Named moves come first, each a turn or a mirror and shown by rows before and after it. Which of them, in which order, take the first row of each pair that follows to the second? Write the first one first, as in the answered first pair.
Lopel (before => after):
[-0.35  1.24  0.13 -0.29 -1.39 -0.97  0.53 -0.52  2.86] => [-0.09  1.08 -0.10 -0.20 -1.49 -1.25  0.74 -0.60  2.96]
[-1.41 -1.71 -3.38 -2.81  0.22  0.59  1.70  0.59  1.53] => [-2.61 -0.13 -1.33 -3.00  0.87  2.24  0.71  1.42  2.09]
[ 2.26 -1.99 -1.97  1.76 -1.84 -2.58  0.54 -0.99 -0.41] => [-0.80  2.16  3.35  1.30 -0.40  1.68 -2.06  1.40  0.72]
[-0.30  4.01  0.30  5.16 -0.69 -2.93 -2.50 -0.44 -5.05] => [-0.13  3.74 -0.03  5.23 -0.77 -3.28 -2.33 -0.53 -5.17]
Zego (before => after):
[-0.50 -1.11 -0.79 -0.35 -0.16  0.09 -0.46 -0.84  0.80] => [-0.34 -1.09 -0.50  0.10 -0.72 -0.27 -0.84 -0.70  0.89]
[-0.67  0.64 -0.07 -1.35  3.29  3.65 -0.31 -0.83 -0.82] => [ 0.69  1.53  3.16  2.37 -0.47  0.71 -2.77  0.49  0.84]
[-2.66  0.86 -1.03 -1.13  1.06  0.25  3.28  0.49 -1.25] => [-1.28  1.56  1.71  1.84 -2.08 -2.09  1.39  1.69  0.17]
[ 0.08 -3.56 -1.93 -3.33 -2.17 -2.07  4.24  0.51  4.70] => [ 0.55 -3.18 -1.03 -2.23 -3.20 -3.04  3.58  0.87  5.06]
soge (before => after):
[-0.04 -0.33  0.12  2.52 -3.16 -2.24  0.10 -0.72 -0.93] => [ 1.54 -1.02 -1.15  1.91 -1.91 -2.17 -0.85 -1.06 -2.36]
[-3.54  1.67  3.18  1.40 -2.02  1.57  1.43  0.64  2.93] => [ 1.84 -4.34 -2.25 -1.82 -1.29 -1.05  1.49 -0.34  2.98]
[-2.06 -0.64 -1.19 -0.06 -0.96  0.67  2.01  1.06 -1.82] => [-1.35 -1.26 -1.65 -0.53 -0.75  0.46  2.10  1.04 -1.79]
[-3.40  0.38 -1.28 -2.84  2.84  2.55  2.33 -1.22  1.10] => [-3.27 -0.29 -1.66 -3.15  2.49  2.09  2.81 -1.25  1.72]
bil (before => after):
[ 2.03 -1.29 -1.30  2.43  0.91  0.89 -1.71  2.43 -1.98] => [ 1.94 -2.32 -2.41  0.65  1.53  1.35 -0.77  2.00 -1.77]
[-2.41  2.75  1.13 -1.64  5.47  4.93 -1.91  0.74 -3.68] => [-2.24  3.39  1.65 -0.80  5.10  4.81 -2.43  0.81 -4.01]
[-0.83  1.87  2.37  2.47  0.32  0.80 -0.07 -0.01 -2.20] => [-1.22 -0.90 -0.56 -1.72  2.19  2.17  2.17 -1.02 -1.24]
doto (before => after):
[ 0.94 -0.39  1.11 -1.69 -0.31  1.01 -1.12  0.83  2.23] => [ 0.88 -0.03  1.11 -1.82  0.47  1.59 -1.44  0.76  1.53]
[-1.05  0.02 -1.56  3.16 -2.09 -2.71  3.13 -2.39 -2.20] => [ 1.37 -0.80 -2.15  2.96 -1.21 -3.21  0.96 -2.11 -3.30]
[-0.79  1.22 -2.26  4.00 -1.90 -1.86  1.17 -0.53 -3.14] => [-0.12  1.09 -2.45  3.98 -1.59 -2.01  0.70 -0.44 -3.28]
[ 0.52 -0.90  1.43  0.04 -2.47 -0.27  2.11  0.56  1.15] => [ 3.22 -1.36  0.75 -0.25 -1.02 -0.40 -0.22  0.68 -0.65]
Pairs:
(two moves a pair)
[ 1.67 -0.13  0.94  3.16  0.37 -3.28 -1.07  0.03 -3.26] => [-0.03 -2.39 -1.82 -3.30  3.41  0.33  1.30 -0.37 -1.35] : Lopel, bil
[ 0.44 -1.01 -2.05 -2.52  1.65  0.00 -0.27 -0.69  0.23] => [ 1.05  1.13  0.34 -0.26  1.67 -0.03 -2.90  0.39 -1.01] : Zego, doto
[-3.79  0.12 -0.69 -3.56  4.82  3.35  3.23  0.02  1.86] => [-0.94  0.67  4.48  2.37 -2.46 -2.21 -0.31  2.30  5.80] : soge, Zego
[ 1.74  1.48 -1.04  4.04  0.40 -1.08  0.06 -1.74 -2.15] => [-0.31  3.29  0.16  2.49  2.14  1.92  0.04 -1.07 -2.13] : Zego, Lopel
[-0.47  0.46  0.27  2.12 -2.87 -0.57 -0.63  0.72 -0.88] => [-1.49 -1.03 -1.90 -0.34 -1.93  0.12  1.74 -0.29 -0.38] : Zego, doto
[ 4.34 -4.38 -2.97 -1.46  1.64 -2.56 -2.70  0.08 -0.77] => [-5.38  3.53  3.57  2.78 -0.50  0.76  0.60  0.95  0.37] : soge, doto
[-3.12 -0.75 -1.97 -2.38 -1.89  0.23  2.12 -0.89  0.10] => [-1.03  2.01  0.36  2.05 -1.80 -0.60 -1.91 -0.13 -3.35] : soge, bil
[ 1.01  2.57  3.29  0.00  1.20  1.98 -4.96  2.08 -0.25] => [ 3.27 -2.51 -4.19 -1.66  2.07 -0.91 -0.66 -1.53 -2.53] : Zego, Lopel
[ 2.02 -1.82 -0.40 -1.37 -1.05 -1.05 -1.82  1.89  0.31] => [ 1.82 -0.20  0.83  0.42 -1.03 -0.90 -2.57  2.02 -0.94] : Zego, bil
[ 1.89  0.56  3.13  0.39 -0.73 -1.19 -2.91  2.17  1.82] => [ 1.01  0.37  1.17 -2.67  3.18  1.95 -2.32  1.34 -0.14] : bil, soge
